[[ 1.1 -1.8 -1.0 -0.9 -2.1  0.0 -1.0 -0.1]
 [ 2.8 -1.7 -0.6  0.4 -2.6  0.4  1.1 -1.1]
 [ 0.8  0.7  0.6 -0.2  1.1  0.0  0.9 -0.8]
 [ 2.8 -1.7 -1.0  0.3 -2.9  0.4  1.2 -1.2]
 [ 0.5  0.1  1.5 -0.5  1.5 -0.3  1.1 -0.9]
 [ 2.7 -1.7 -0.9  0.3 -2.8  0.4  1.0 -1.2]
 [ 0.8  1.7 -0.5  0.9 -0.1  0.2  0.7 -1.8]
 [ 0.6  1.2  0.2  0.2  0.7  0.2  0.6 -1.1]
 [ 2.0 -1.8 -1.4 -0.6 -2.7  0.4 -0.6 -0.6]]
Indices start at 0.
Give the bottom entry of the column that holds the smallest entry.
Answer: -2.7
Give the entry in row 2 and column 2.
Answer: 0.6
Give the entry at row 0, column 2.
Answer: -1.0
Give the bottom-right entry.
Answer: -0.6
The entry at row 2, column 0 -> 0.8
The entry in the top-right corner: -0.1
Give the entry directly above the smallest entry.
Answer: 1.1
Give the smallest entry.
Answer: -2.9
The bottom-left entry -> 2.0
Give the entry at row 0, column 0.
Answer: 1.1
The entry at row 1, column 0 -> 2.8
The entry directly below -2.8 -> -0.1
Give the entry at row 0, column 1.
Answer: -1.8
Give the entry just left of 1.0.
Answer: 0.4
Give the entry just right of the smallest entry.
Answer: 0.4
The entry directly below 0.5: 2.7
Give the entry just left of the smallest entry.
Answer: 0.3

X = [[4, -8, -5, 4, -9, -8, 3, -4, -5], [24, -31, 1, 2, -34, -56, -5, 1, -20], [3, -7, -7, 6, -8, -4, 5, -6, -4], [-2, 24, 26, -10, 20, -6, -24, 22, 4], [-2, 12, -6, 29, 4, 3, 1, -4, -10], [-9, 8, -1, -8, 12, 23, 4, -1, 11], [-9, -9, -13, -15, 0, 29, 18, -12, 14], [7, -31, -2, -38, -19, -10, 8, -2, 10], [11, -16, 2, -8, -15, -25, -3, 2, -6], [-5, 2, -11, 14, 1, 14, 9, -9, -1], [-7, -9, -10, -17, 0, 24, 15, -9, 13], [-19, 35, 5, 8, 33, 40, -4, 4, 12], [19, -26, 4, -10, -26, -43, -5, 4, -11], [-5, -17, -16, -15, -7, 21, 20, -14, 11], [4, 17, 13, 17, 7, -18, -17, 12, -11], [-7, -18, -20, -11, -8, 27, 24, -18, 11]]
Read off the entry just right of the largest entry.
Answer: -4
The entry just left of 21 is -7
The maximum is 40
The entry just right of the smallest entry: -5
Read off the minimum.
Answer: -56
The entry just right of 9 -> -9

Read these off the array that follows. Rows and columns are numbered from 0.
1) The minimum?
2) The top-right entry?
3) The entry in the bottom-left corner?
4) The top-left entry?
5) The entry just right of the smallest entry?
6) The entry at row 2, column 0?
[[ 0.2  0.7  2.0 -1.3  0.5 -0.8  2.1  1.1 -0.2  1.7 -0.2  1.1]
 [ 0.0 -0.4  0.0 -2.0  0.0  1.2 -1.0  2.7 -0.7  0.4 -0.7 -1.7]
 [-0.2  1.8  2.3  0.4 -0.5  1.6  0.7  0.7 -0.3 -0.9  0.9  1.7]
 [ 0.9 -0.3 -0.9  2.0 -0.3  1.0  0.3  1.1 -0.2  1.5  2.0  2.0]
 [-1.6 -1.1 -1.1  1.6 -0.2 -0.1  2.3 -0.6  0.9  0.1 -0.5  0.4]
 [ 1.0  1.1  0.6  0.9  0.3 -1.3 -0.7  0.4  1.1 -0.4 -1.1  0.6]
 [ 1.4  0.1  1.4  2.3  2.3  0.1  2.0  1.9 -1.2 -1.4  0.2 -1.9]
 [ 1.3 -0.6 -0.4  0.4 -1.9  1.3  0.3 -0.1  1.5 -0.9  2.1 -0.7]
 [-1.6  1.5 -1.0  0.9  2.9  1.4 -0.4  0.3  0.5  0.5  0.0 -0.5]
 [ 0.6 -1.1  1.0  0.3  0.7  1.9  0.2  0.2  2.5  1.2 -1.2  1.8]
 [ 0.1 -0.3  1.3  0.2  1.9 -0.7 -1.0 -0.8  1.5 -0.1  1.5  0.5]
 [ 0.1 -0.4  0.5  0.2  1.3 -0.1  1.0 -0.8  0.2  0.6  0.8 -0.6]
 [-0.4  1.5 -0.9 -1.0 -0.9 -0.2  0.0 -1.3 -1.9  0.0  1.3  0.0]
 [ 1.4  1.5  2.3 -0.9  0.3  1.8  0.0 -0.4  0.2  2.3  0.6 -0.5]]
1) -2.0
2) 1.1
3) 1.4
4) 0.2
5) 0.0
6) -0.2

Read these off the table that follows.
1) Find the entry just left of the largest entry.
2) Find the entry just left of -23.
3) Find the entry just right of -24.
4) Find the largest entry.
5) Find the entry just right of the largest entry.
[[-11, -3, 4, -6, 12, -4, 15, 0, 10, 1, -1, -23, -4, 4], [-2, -5, 0, 10, 11, 10, -6, -26, -3, 4, -5, -11, 4, 2], [-11, 0, 7, 8, -30, 2, 9, 30, -2, 3, 0, 15, -4, -2], [17, 1, 2, 5, 0, 5, 25, 42, -4, 5, 0, -10, 4, -3], [2, -2, -28, -11, -11, -9, -24, -17, 1, 10, 4, -1, 5, -2], [-10, 7, 9, 1, 35, -1, -20, 4, 8, 5, 5, 3, 1, -9], [-4, -1, -13, -1, 17, 11, 2, 22, 10, -2, -7, 1, -2, -6]]
1) 25
2) -1
3) -17
4) 42
5) -4
